Here are some points:
array([40, -22, 5, 26, 2, -49, -22, 32, -1, 4, -13, -29, 38, -2, -17, -13])
array([83, 35, 37, 46, -2, -32, -19, 26, -14, 30, -15, -23, 20, -5, -31, -51])
array([-7, -13, -29, 20, -10, 14, -15, -20, 51, -6, 17, 0, -11, -1, 2, 19])
array([-18, 83, 46, -15, 4, -34, 23, 83, -58, -38, 21, 15, -22, -7, -7, -37])
array([-26, 63, 58, -58, 21, 9, -83, 23, -23, -32, 5, 13, 37, 3, 7, -83])
array([35, -26, 0, 22, 11, -16, -14, 20, 49, -23, -42, -6, 32, 1, -51, -4])
array([16, -37, 22, -8, -3, -10, -51, 14, 35, -7, -38, -26, 42, 7, 3, -2])
array([-25, 16, -5, -12, -38, 35, 5, -35, 42, 22, 11, -13, 10, -8, 29, 8])
array([22, 12, 6, 18, -22, -15, 1, 13, 5, 12, -27, -38, 24, 17, 4, -11])
array([2, -49, -54, 7, 19, 51, 25, -83, 14, 21, 51, 11, -30, -9, 8, 25])
array([-3, -12, 20, 0, -4, -2, -7, 2, -13, 38, -1, -46, 17, 13, 44, -9])
array([-14, -6, -49, 23, -13, 37, 0, -26, 20, 8, 49, 4, -17, -19, 7, 13])
array([-16, -24, -17, -20, -25, 6, 15, -19, -20, 40, -3, -11, 7, 13, 83, 3])
array([13, 26, 83, -44, -9, -24, 13, 44, -29, 31, -54, 9, 63, -34, -70, -18])
array([26, -17, 10, 49, -42, -27, -16, 29, 10, -18, 23, -12, -1, 54, -19, -32])
array([-13, -42, -12, -17, 7, 2, -13, -6, 9, 49, -5, -10, 27, -10, 49, 7])
array([11, -63, -21, -2, 14, 7, -7, -1, -13, 44, 26, 5, -7, -35, 23, 17])
array([-30, -23, -30, -24, 18, 5, 63, -32, -24, 18, 4, 30, -16, -21, -49, 63])
array([-27, 51, 49, -10, -32, -23, 37, 49, -5, -58, 13, 22, -42, 5, 25, -21])
array([-8, -38, -13, 10, 0, -3, -24, -3, 27, 25, -2, 2, 26, 0, 10, 15])
array([2, -7, 25, -21, -7, 11, -26, -8, 4, 27, -21, -54, 25, 11, 27, -1])
array([-58, 44, -35, -40, 38, 70, 29, -27, -17, -30, 30, 37, -70, -63, -13, 83])
array([-49, 25, -46, -38, 49, 83, 46, -2, -19, -40, 22, 46, -83, -70, -24, 58])
array([-4, -21, -9, -18, 70, 4, -46, -46, 3, 6, -17, 29, -32, 7, -29, 9])
array([3, -54, -42, -31, 29, 7, 16, -7, -49, 51, 31, 7, 13, -15, 51, 20])
array([4, 2, 16, -7, 34, -12, -3, 0, 6, -31, -44, 17, -15, 70, -7, -27])
array([70, 7, 24, -11, 27, -44, -70, 58, 23, 35, -51, -31, 83, -20, -46, -24])
array([20, -1, 18, 2, -13, -18, -37, 16, 15, 29, -58, -27, 58, -6, -8, 1])
array([-40, 37, -32, -63, 31, 58, 40, 1, -35, -27, 35, 70, -49, -40, -3, 37])
Then 11 other points, each followed by its number:
array([-51, 40, -7, -32, 20, 22, 34, -21, -26, -24, 27, 58, -34, -42, -10, 35]) 0
array([-22, -18, 7, 21, -54, -1, -12, -16, 30, 7, 13, -3, -29, 46, 26, 7]) 1
array([-2, -31, -38, -5, 13, 21, 10, -70, -2, 63, 9, 7, -4, -3, 38, 22]) 2
array([44, 13, 26, 40, -23, -40, -17, 17, -16, 15, 3, -40, 21, 14, -37, -49]) 3
array([-83, 0, -58, -14, 83, 42, -30, -40, 31, -49, 40, 83, -10, -27, -1, 27]) 4
array([-54, 31, -37, -46, 35, 63, 54, -4, -46, -44, 19, 42, -35, -38, 0, 70]) 5
array([6, 9, 34, -9, -44, 3, -20, 6, -12, 23, -8, -42, 54, 19, 35, -19]) 6
array([34, 34, 35, 29, -15, -26, -10, 12, -22, 13, 44, -63, -8, 10, -18, -58]) 7
array([30, -25, 4, 24, -29, -20, -9, 13, 29, -22, -20, -17, -13, 16, -27, -26]) 8
array([51, 8, 42, 30, -16, -83, 26, 42, -27, -3, -23, 18, 23, -32, -63, -34]) 9
array([24, -40, 30, 38, -11, -54, -35, 22, 2, 2, -30, -32, 13, 31, 21, -12]) 10
Which of these numbered points is nearest to each point below, ignoring the 2 directions in which the first points spread most? Its number follows each.
array([12, 17, 3, 42, -26, -17, -11, 3, -10, 0, -6, -51, -5, 58, -16, -15]) > 3
array([-42, 22, -40, -54, 42, 40, 27, -14, -63, -42, 63, 34, -37, -30, -13, 44]) > 5
array([21, -46, -10, 58, 8, -14, -32, 11, 83, -9, -25, -1, 35, 12, -9, 12]) > 8
array([0, -51, -26, -13, 17, 16, 13, -38, -40, 70, 34, 1, -27, -14, 63, 18]) > 2
array([-9, -9, -16, -1, -31, 13, 11, -51, 16, 17, -14, -4, -19, 9, 19, 6]) > 2
array([-23, 38, 38, -23, -14, -35, 2, 63, -37, -83, 7, 26, -14, 8, 34, -8]) > 10
Here are 11 other points, each followed by its number:
array([5, -34, -18, -26, -12, 25, 31, -29, -34, 46, 15, 3, 12, -4, 70, 2]) 0
array([18, 1, -7, 3, -24, 1, 19, 5, 21, -1, -26, -13, 9, 30, 13, -7]) 1
array([-44, 54, -19, -70, 16, 49, 42, -42, -31, 7, 42, 40, -54, -58, 31, 32]) 2
array([-37, 30, -24, -51, 32, 32, 38, -18, -44, -35, 29, 38, -38, -44, -5, 54]) 3
array([-11, -44, -83, 7, 58, 29, 30, -58, 54, 13, 1, 16, -9, -26, -25, 49]) 4
array([-2, -29, -13, 8, 5, 12, -6, -34, 44, 16, 20, 6, -2, -2, 1, 16]) 5
array([-21, -8, -20, -30, 3, 23, 58, -49, -8, 9, -12, 21, -23, -22, -58, 51]) 6
array([32, 11, 19, 70, -7, -58, 7, 24, -7, -16, -24, -44, 16, 49, -21, -42]) 7
array([31, -5, 14, 16, -34, -6, -23, 7, 8, -8, -40, -37, 19, 34, 13, -13]) 8
array([-5, -2, 44, -2, -63, -31, 70, 38, -54, 2, 0, 8, -12, 23, -11, -17]) 9
array([1, -58, -51, 9, 54, 17, 14, -11, -83, 42, 54, -8, -26, -18, 42, 23]) 10
The same question for these:
array([-15, 23, 9, 5, -46, 20, -8, -7, -4, 10, 16, -49, 11, 24, 16, -5]) > 8
array([-46, 32, 2, -83, 12, 46, 44, -31, -21, -21, 83, 32, -58, -54, 11, 30]) > 2
array([-7, -83, -1, -27, 6, 19, -13, -22, -70, 83, 37, -22, -18, -16, 58, 13]) > 10
array([8, -70, -25, 1, 25, 15, -25, -13, -18, 54, 32, -16, -2, -24, 46, 21]) > 10
array([-34, 15, -3, -19, 30, 26, 22, -12, 24, -26, 46, 51, -40, -31, -30, 24]) > 5
array([46, -7, 13, 83, 13, -19, -27, 25, 58, -14, -83, -15, 44, 2, -32, -3]) > 4
